Each named move below is a turn or a mirror, shown by a few rows before and after it. Which moves, in which order, take the first row of each later pair to the second? The first pair is answered.
J460:
[ 10   6  12  31  27  16 -35   8  -8 -27 -42   0]  ->  [ 14  -6  13   9  40  24 -23  20 -16 -35 -26 -16]
[  9  -5 -28 -31  19  23 -45   2  -7 -28 -11  -2]  ->  [  4   5 -25 -10   3  15 -58  -8   1 -24 -26  11]
[-23 -11  -2   4  31 -16 -56  11  -5  -8 -14  -4]  ->  [-20 -15  -5  -3  35 -14 -51  17  -9 -12 -12 -12]
J596:
[  2   1  28  31 -21 -32   3 -11  59  35  -3  29]  ->  [  4 -37  32  19  -7 -27  15   6  62  35  -1   3]
[ -5  12  12  -9  15   0 -48  -9 -39  -1 -20  24]  ->  [ -6 -17   1 -14   5   4 -36  -4 -22 -13 -51  18]
[ -1  48 -26  -9 -28   2  17  -7   5 -10   1  24]  ->  [  1 -17 -29 -27 -19   9  37   9  23 -21 -22  -8]
J37:
[ -9  43 -33 -38  24   5  21  25 -30 -19  63 -11]  ->  [-14   3  -2 -19  57  19 -45  27 -50 -43   3 -12]
[ -5  34 -23  -6  -5 -16  13 -11   6   1  17  15]  ->  [ -4  13  -8   2  15  -5 -29  -6 -12 -19 -28  16]
[-13 -83  71  55  30  -3 -42  -5  -9  34 -18 -46]  ->  [ -8  27 -23 -13 -41 -16  92  -1  21  47  78 -21]
[ -5  25  16  38 -20 -17 -25 -20  26   7  -8   2]  ->  [ -3  43  -1  25 -29 -18 -10 -18  27   3  -4  13]
Now pairs of rows:
Each pair is two moves apart.
[  4   1   1  -9  28  -7 -30  -7   7 -23 -38  15]  ->  [  6  13  15  -8  47  -7 -33  -4 -13 -12  -2   5]
J596, J596
[-16  -7 -41 -28 -31   3  -3  17  19 -24 -72  -3]  ->  [-19  -2   9  44 -38 -24 -45 -12  21  24 -50   3]
J596, J460
[ -3   2 -19 -14 -18  -1  33   6  11  -1   9   6]  ->  [ -5 -39  16  16  -2  -3   1   5   9  12  -3 -11]
J37, J37
[  0 -33  20  22   5   1 -11  -8  31  -5 -33  21]  ->  [  7 -34   6 -16  20   2  39  11  23   1  21  -4]
J460, J37
[ -8 -23  23  -8 -11  -4  23  -7   5  26  19 -34]  ->  [-11  25 -18 -28 -36   4  26 -14   7  -1  -9   6]
J460, J37
[ -8  40  22  33 -10 -23   3  -2  29   9 -11   1]  ->  [  0  23  11 -23  33   3  14  29  -5 -30  -7 -19]
J460, J37
[ -5   3  24  14  -9 -26 -16 -13  17  32  20 -11]  ->  [ -5  -5 -25 -35 -18  -5  19   3  33  -7 -16  -7]
J37, J596
[ 13  61  -3 -40  17  -7  32  12 -30  19  59   5]  ->  [  6  29  -5 -35  32  19 -38  12 -34 -37 -56  27]
J37, J596
[ -1  31 -20 -33  -9   6  27   5  13 -12  18  23]  ->  [ -3  15 -22 -14 -28   1  17  -3  33  -8 -14  28]
J596, J460
[ -8 -66  -4  -7   3   2  16   6  12 -14 -14 -26]  ->  [-12  43  -6  23 -24 -14 -15 -27  -3  -1  -4  36]
J596, J596
[ 22  17  26  17 -31 -21   2 -29  32  54  20 -17]  ->  [ 29 -21   8 -34  -6  -1  37   1  20  29  28 -50]
J596, J460
[ 13 -31  14  17  42 -16 -31  16 -28  -8  47 -33]  ->  [  3 -23   3  62  -6 -29 -55 -18  12  -6 -14   5]
J460, J596
[  3  17 -19 -16  -7   0  23  10  17 -15   0   9]  ->  [  1  18 -10   9 -20  -7  11  -3  27  -5 -11  18]
J596, J460
[-13  -4  26  56 -14 -11   7 -18  15  34  24 -13]  ->  [-10  47 -33 -18 -17  16  42   5  -7 -15  19  11]
J37, J460
[ -6  -4  10  33 -25 -30   6 -18  34  42  30  -6]  ->  [ -1 -33  -2 -15   2 -12  38   9  19  24  46 -34]
J596, J460
[ 19   2 -12 -16 -21   0  26   6   4   7  36   0]  ->  [ 17  -3 -25 -14 -29   0  28   7  16   1  12   4]
J596, J596
[ 10   7  10  -9  21 -11 -15  -7  -3  -3  13 -28]  ->  [  6  28   0   7  -4 -19 -16 -20   9   3   6  -9]
J37, J460
[  5  38  12  16 -21 -30   5 -21   5  35   7  19]  ->  [ 11 -32  -7 -35  -3 -10  42  13  14   8 -11 -23]
J596, J460
[  9   8  -6  -9  -9 -13  39   3  10  24  41 -16]  ->  [  5  35 -26 -10 -15   4  -2  -5   3 -19 -35  26]
J460, J37
[ -6 -21 -27 -43  -3 -23  25 -10   5 -11  38   2]  ->  [-12  16 -23 -16 -22 -36   2 -31   9  -1  30  32]
J596, J460
[  1   0 -18   6 -22  13  -1 -13  -8  -4  -1   8]  ->  [  7 -21  -9  -6   2  18  -3  -5 -20  -8   6  -6]
J37, J460
[  1 -20   4  39  -2  -5  -3  -2  29   9   6 -28]  ->  [  1   2 -29  -2  -9   3  33  11  25  -8  17 -24]
J37, J596
[ -7 -14 -23 -21 -14   0  26  13  15   1   4 -13]  ->  [-11 -10 -16   3 -22  -2  -6   0  19  -4 -37   5]
J460, J37
[-23  46  39  -1  -1   1  13   6 -30  18  35   3]  ->  [-22 -39  16 -18 -13  11  38  22  13  -6 -31 -27]
J596, J596
[ 17 -35 -14  -4  -9 -27  51  16  14  16  29 -23]  ->  [ 13  26  -7  19 -17 -37  27  -3   1  28  52   8]
J596, J460
[-32   6  -1  30 -24 -39  17 -21  11  46 -19   2]  ->  [-26  46 -11  -6  -3 -28  28 -12 -26  36  23   5]
J460, J596
[  1 -34  20 -21  38  33 -44  13 -14 -25 -32 -21]  ->  [  0 -29  40   4  39  21 -56   3 -17  -6 -19 -20]
J460, J596
[-10 -40  11  16  10  14  14  13  25   6   7 -37]  ->  [-11  13 -25   4 -24  10  38   6  41   0   5  -7]
J460, J37
[  5 -49   5  -4  29  17 -22  10 -12 -21 -45 -10]  ->  [  4 -38   7  27 -12 -18  31  -4  24  39  26 -23]
J460, J37
[-14 -41  15 -22  44  -1  14   8   4  -5  16 -43]  ->  [-19  57  14  -4  35  -5 -26 -17 -23 -10  19  11]
J596, J37
[ -8  25  14  16   1  -5 -25 -10 -12   3   0  17]  ->  [ -5  17  11  -9  16   0   2   7 -24   3  33  -6]
J37, J460
[ -1  18  -6 -44   6  32  -2   0   2 -20  17  -4]  ->  [ -8   6  23  13 -11  14 -40 -26  22   4  -6   5]
J460, J37
[ -1 -17  -6  30 -26  -5 -22 -12  28 -12 -67  12]  ->  [  7  24  40  32  26 -13 -31  -7 -31  18  41  -2]
J596, J596
[  6  14  40  12 -12  -9  -1 -16  21  20  14  -9]  ->  [  5  18  32   1   2   7 -30  -9   6 -12 -30   7]
J37, J37
[ -4   3  26   3  11   3 -36   9 -25  31  31  20]  ->  [ -8  -3  15  23 -29 -10 -26  -7  15  41   2  31]
J596, J37
[  2   0  -7  20  13 -55  12 -39 -14   4 -22  13]  ->  [  2   5 -12  11  11 -51  12 -38 -18  -2 -28  17]
J37, J37
[ 13  -8  18  18  27  34   3   0 -21  -9  23   7]  ->  [  7   3  20  45   4  22  -6 -18  -5   5  15  22]
J596, J37
[  2 -34  -5 -23  -2  -2  20  16   8  -2  10 -36]  ->  [ -4  37 -19   1 -37  -9  -4  -8  14  -6  -9  17]
J596, J596
[-13   1  11  -7 -18 -23 -16 -14 -23 -10 -36  11]  ->  [ -9  19  -3 -14 -34 -35  16 -15 -11   4  -5  14]
J37, J37
[ -7 -47  -9 -38  15  35  29  17  16  -7  31 -26]  ->  [-10  30   8 -21  29  42 -38  -2 -31 -21  19  23]
J596, J37
[ -4 -49   2  -3  17 -11   3  16  12  -2 -21 -10]  ->  [ -5   3  27  28  17 -23 -22  -1  -9  23  16  12]
J596, J460
[  4  42 -38  29 -33   6  -1 -18  15 -34 -68  37]  ->  [ 19  40 -31 -41  33  30  34  23 -42 -42  18  -7]
J460, J596
[  5  31 -35  -1 -34 -11  22  -6  27   6   5  20]  ->  [  5 -14 -12 -17  21  17 -28  14  -6 -35 -41   6]
J460, J37
[  7 -17  -6 -24  -8  23 -20   8  38 -25 -79  13]  ->  [ 17 -15  13 -49  25  15  34  31   9  16  52 -36]
J596, J37
[ 10  16 -30 -34 -10   2  49  -7   1 -11  -2  18]  ->  [  1 -19   8  13   4   4 -19 -18  -3 -18 -58  19]
J460, J37
[-23  57   3  18 -41 -13  -9  -2  -4  19  33  27]  ->  [-18 -32 -25 -38 -29  11  36  35  19 -18  -8 -19]
J596, J460
[ -1  -6  -1  24 -28 -20  24  -3  30  28   7 -10]  ->  [  1   4   6  25 -19 -24  20  -7  22  35  24  -8]
J596, J596
[ -3  13  14  38  -7 -15 -18  -5   0  30  17   0]  ->  [ -4  -9 -31  -5 -25   3  19  11  26  -5 -32  -4]
J37, J596
[ -2 -21  19  16  -8 -16  14   1   7  30  52 -31]  ->  [ -1  15 -39 -45 -17  15  31  18  -1 -31   5  -1]
J37, J596
[-10 -17  16  32   0 -18 -14  -6  42  14 -12 -26]  ->  [ -8 -15  23  13  24 -15  -3   7  18  13  26 -42]
J596, J460
[-13   7  -1  49 -16 -29 -35   3 -12  26 -47   8]  ->  [ -6  58 -16  -1  12 -14 -17  20 -57  11   4  11]
J460, J596
[-10  73 -39  -9 -45  -2  35 -14  28  -4  -1  37]  ->  [ -7 -14  11 -15  41  35 -52  13 -22 -50 -66   4]
J460, J37
[  1 -46  42   0  -3 -15  32  20  10  24  41 -46]  ->  [ -5  80   5  -8 -19  -2 -14  -3 -25 -20  -1  44]
J596, J37
[-11  12  22  57   3  -9 -44 -19  -9  10 -11  15]  ->  [ -6 -49  32  40  27   0 -27   4  -9   8  -1 -27]
J596, J596
[  3 -30  20   6   6  -4  30   1  15  31  38 -32]  ->  [ -3  41 -31 -16 -30   5  34 -10  22  -5  -2  22]
J460, J37
[ 16 -28 -19 -18   2  20  24  21  19  14   7  -2]  ->  [ 21   1  -2 -21  26  23   4  19 -11  14  33   6]
J37, J596
[ -8  10  17   5 -15 -25   5  -3  31  18  -8  12]  ->  [ -3   4   4 -38  17  -1   9  22   5 -13 -10   2]
J460, J37
[ -1  47   2 -15   8   6 -17  21 -27 -22  -6  20]  ->  [ -2  -1  42  15  26  -3 -33  20 -25   3  11  -8]
J37, J460
[ -5 -25   3 -12  14 -16 -35  11  -8  36 -44   2]  ->  [ -6   4   8  -4  17 -21 -41   2 -23  45 -27  14]
J596, J596
[ -4  14  -5  -8 -31   3   0 -10   0  11  35   6]  ->  [ -4 -24 -10 -18 -26   8  13  -1  10   3  22 -14]
J596, J596
[ -7   6 -63 -66 -23  36   7  15  -8 -41 -11   2]  ->  [ -6 -41 -11  -8 -30  -4  29   3  18  39  67 -48]
J37, J37
[  4   0   1   1 -48 -26   9 -13  33  12 -10  13]  ->  [  8  -3 -17 -44 -28  -5  26   9  20 -17 -10   4]
J596, J37
[  3 -65 -20 -47  16  23   3  27  12 -45 -65 -19]  ->  [ -1 -70  14  35 -34 -30  17 -12  60  36 -17 -26]
J460, J37
[ 6 18  0  0 -8 -9 31  9 10 30 46 -9]  ->  [  0   6 -14  17 -35 -15  26  -5  38  20  -3   4]
J460, J596
[  4 -38  -5  20 -16 -14  -1  10  36  20 -36 -10]  ->  [  8 -22  21  34   3 -23 -13   7  12  43  15 -16]
J596, J460
[ 30 -26  -3  -1 -18  18  16   6  21  22  -3 -16]  ->  [ 30  -1  -2 -21   1  22  17  17  -7  16  25 -13]
J37, J596
[ 13  44 -18 -16 -24  -1  32   5  14   0  21   7]  ->  [  9 -19  -2  -9   0  16 -12  12  11 -27 -53  -5]
J596, J37
[ 14  -8  28  -2  16 -16 -24  -6   7 -25   4   8]  ->  [ 14 -11  24  -2  10 -14 -24  -6  17 -32  -5  11]
J596, J596
[ -2 -10  -2 -47  24  32  14  27 -28 -16  33  -1]  ->  [-13  12  17  45 -36  -4 -26 -23  16  25  -1  38]
J460, J37
[-16 -17   7 -29  39  22 -26 -21 -41 -29  19  -4]  ->  [-22  -3  24  35  -6 -11 -32 -54  -5  18  26  13]
J37, J460
[  3 -30  20   4  33  -7  13   7 -13  -2  24 -38]  ->  [ -4  47   8  20  12 -12 -19 -19 -24 -10  12  18]
J596, J37
[ -9 -10  -2   4  -5   6  44  17   8  18   4 -31]  ->  [ -7  16  -2 -18  16  18  29  25 -23  -1   5 -25]
J37, J596
[ -3  -8  14  29   3  -4 -36 -14   8 -24 -58   9]  ->  [  0 -40  31  25  25  -6 -31  -2   0 -11 -37 -21]
J596, J460
[ -6  -6  35  29  25 -13 -46 -14 -17   9  18  12]  ->  [ -1 -32   9 -32  44   8  -9  21 -27 -21  18 -11]
J596, J460
[-14 -30 -17   7 -44   2   8  -3  38 -15 -47  -3]  ->  [-15 -24 -20   5 -50  -4  26  -4  45  -5 -31  -6]
J37, J37
[ -2 -43  18 -10  15 -10   7   0  20  -7  22 -28]  ->  [ -2  22  -8 -30   3  -8  23  -3   6 -17  42   2]
J37, J596
[  7  24 -17 -27  29   9   5   7 -28  -9  14   1]  ->  [  5  -5 -31 -31  15  10  12   6 -10 -20 -26   0]
J596, J596
[ -7 -26 -22 -15 -14   5  34  22  21   4  10 -27]  ->  [-13  -5 -30   5 -34   4   6   6  29  -5 -34   5]
J460, J37
[-17 -13 -49 -29 -24  33   3  25   6 -13 -71  39]  ->  [ -4 -59  -5 -45  33  32  27  50 -27  19  22 -26]
J596, J37
[-13  57  -3  10 -35  -6  29 -25 -14   7  54  26]  ->  [-10 -14 -35 -38 -36  17  67   4  13 -30   0  -5]
J596, J460
[ 19 -10  25 -21  31   4  28  33 -36   2  51 -64]  ->  [  6  76  -3  35 -59 -24   8 -22  14  12  -6  16]
J460, J37
[  5   7  18  21  -2 -10  12  -6   4  32  20  -3]  ->  [  5   0 -19 -18  -5  11  27  13   8 -11 -24   3]
J37, J596
[ 16 -17   3 -20 -11   9  21  12  33   1  13 -29]  ->  [ 16 -19  18   3 -11   0   8   3  34  17  22 -30]
J460, J596
[  3 -38   9  -5  19  -4  -6  11 -12  13  18 -27]  ->  [ -2  16 -21   5 -30 -18  20 -10  12  22  19   8]
J460, J37
[ 23  16 -29 -22  20  11  30  15  -2   4  19  -1]  ->  [ 16  42 -34   1  -4   4  14  -4  11   8  -4  27]
J596, J460
[ -7  25  -2  -4 -20   0  53  19  24  20  56 -18]  ->  [-13  28  -8  -3  -5  29 -25  15   6 -44 -62  23]
J596, J37
[  6 -45  38 -12  20   1  10  19 -21  25  50 -41]  ->  [  4  59 -27 -48 -22  11  28   8 -20 -15  24  26]
J37, J596
[-33  31  -9  -9  19  -9   2  -8   8  -7  14  27]  ->  [-35  -9   2   1  26  -2 -20  -7  16 -19 -20  17]
J37, J596
[ -7 -13   8  -3  -7 -28  20 -18  45   6   2 -17]  ->  [ -4  33 -13 -35   4  -8  15 -11  17 -28  -6   8]
J596, J37
[  9 -16  24  23   9  -1 -41 -12   6   8  -7  -5]  ->  [  9   4 -18   7 -32  -9  14 -13  36  15   5   6]
J37, J596
[ -6   2  27  12  -5 -40  31 -16  -1  43  67  -1]  ->  [-11 -52  -3   3 -35 -33  46 -10  49  15 -14  -3]
J596, J596
[ -5 -29  47  12  20   4 -19  12   7  -6  43 -30]  ->  [-10  41   2  23 -42  -8   2 -13  35  -5  27  19]
J37, J460
[ 12 -30 -35 -10  13   0  16 -11  17  -1  -8 -40]  ->  [ 13 -32 -35 -12  18   3  10 -10  14  -6 -18 -39]
J37, J37
[-17  12  -3   3 -20 -12  12   4  19  -6   2  17]  ->  [-14 -10  15  22 -12 -16  -3   3  16   2  -2   4]
J37, J37
[ 17 -32  -1 -15 -14  -1  30  27  20   7  18 -23]  ->  [ 13  32  12  13 -23 -13   2   2   4  22  40  11]
J596, J460
[ 4  0  9 20  7 -8 -9 -6 -4 23 20  5]  ->  [  1  10 -13  17 -17  -7   0 -12  10  13  -5  21]
J596, J37
[ 14  50 -21 -17  -1  -3  23  -6   1  -6 -11  22]  ->  [ 16  10 -27 -31   5   8  38   9  11 -17 -24   4]
J460, J596
[ 17   8  28  22  18   6  -6  -3 -11 -14 -24  35]  ->  [ 16  -4  24  38 -11  -8  19 -11  15   4 -16  28]
J37, J596
[ 23 -33  18 -45  19 -13 -24   2   9 -21 -32  -3]  ->  [ 29   6  29 -36  22 -27 -12  -5  -6  12  44  -5]
J596, J37
[ -7   0   8  14 -21  -6  -5 -33  15   6 -16   0]  ->  [ -5 -28   5  -7 -10   2  17 -20  17   3  -8 -24]
J37, J596
[  4  15 -13 -39  14  19  13  14 -20 -25   5  14]  ->  [ -2 -19  29  22  13   6 -37  -7  -9  -1 -22  12]
J37, J460
[  7 -27   4 -22  26  11 -41  12 -20 -30 -23 -25]  ->  [  6  21  15   6  14  -2 -64  -9 -29 -12  -9   1]
J596, J460
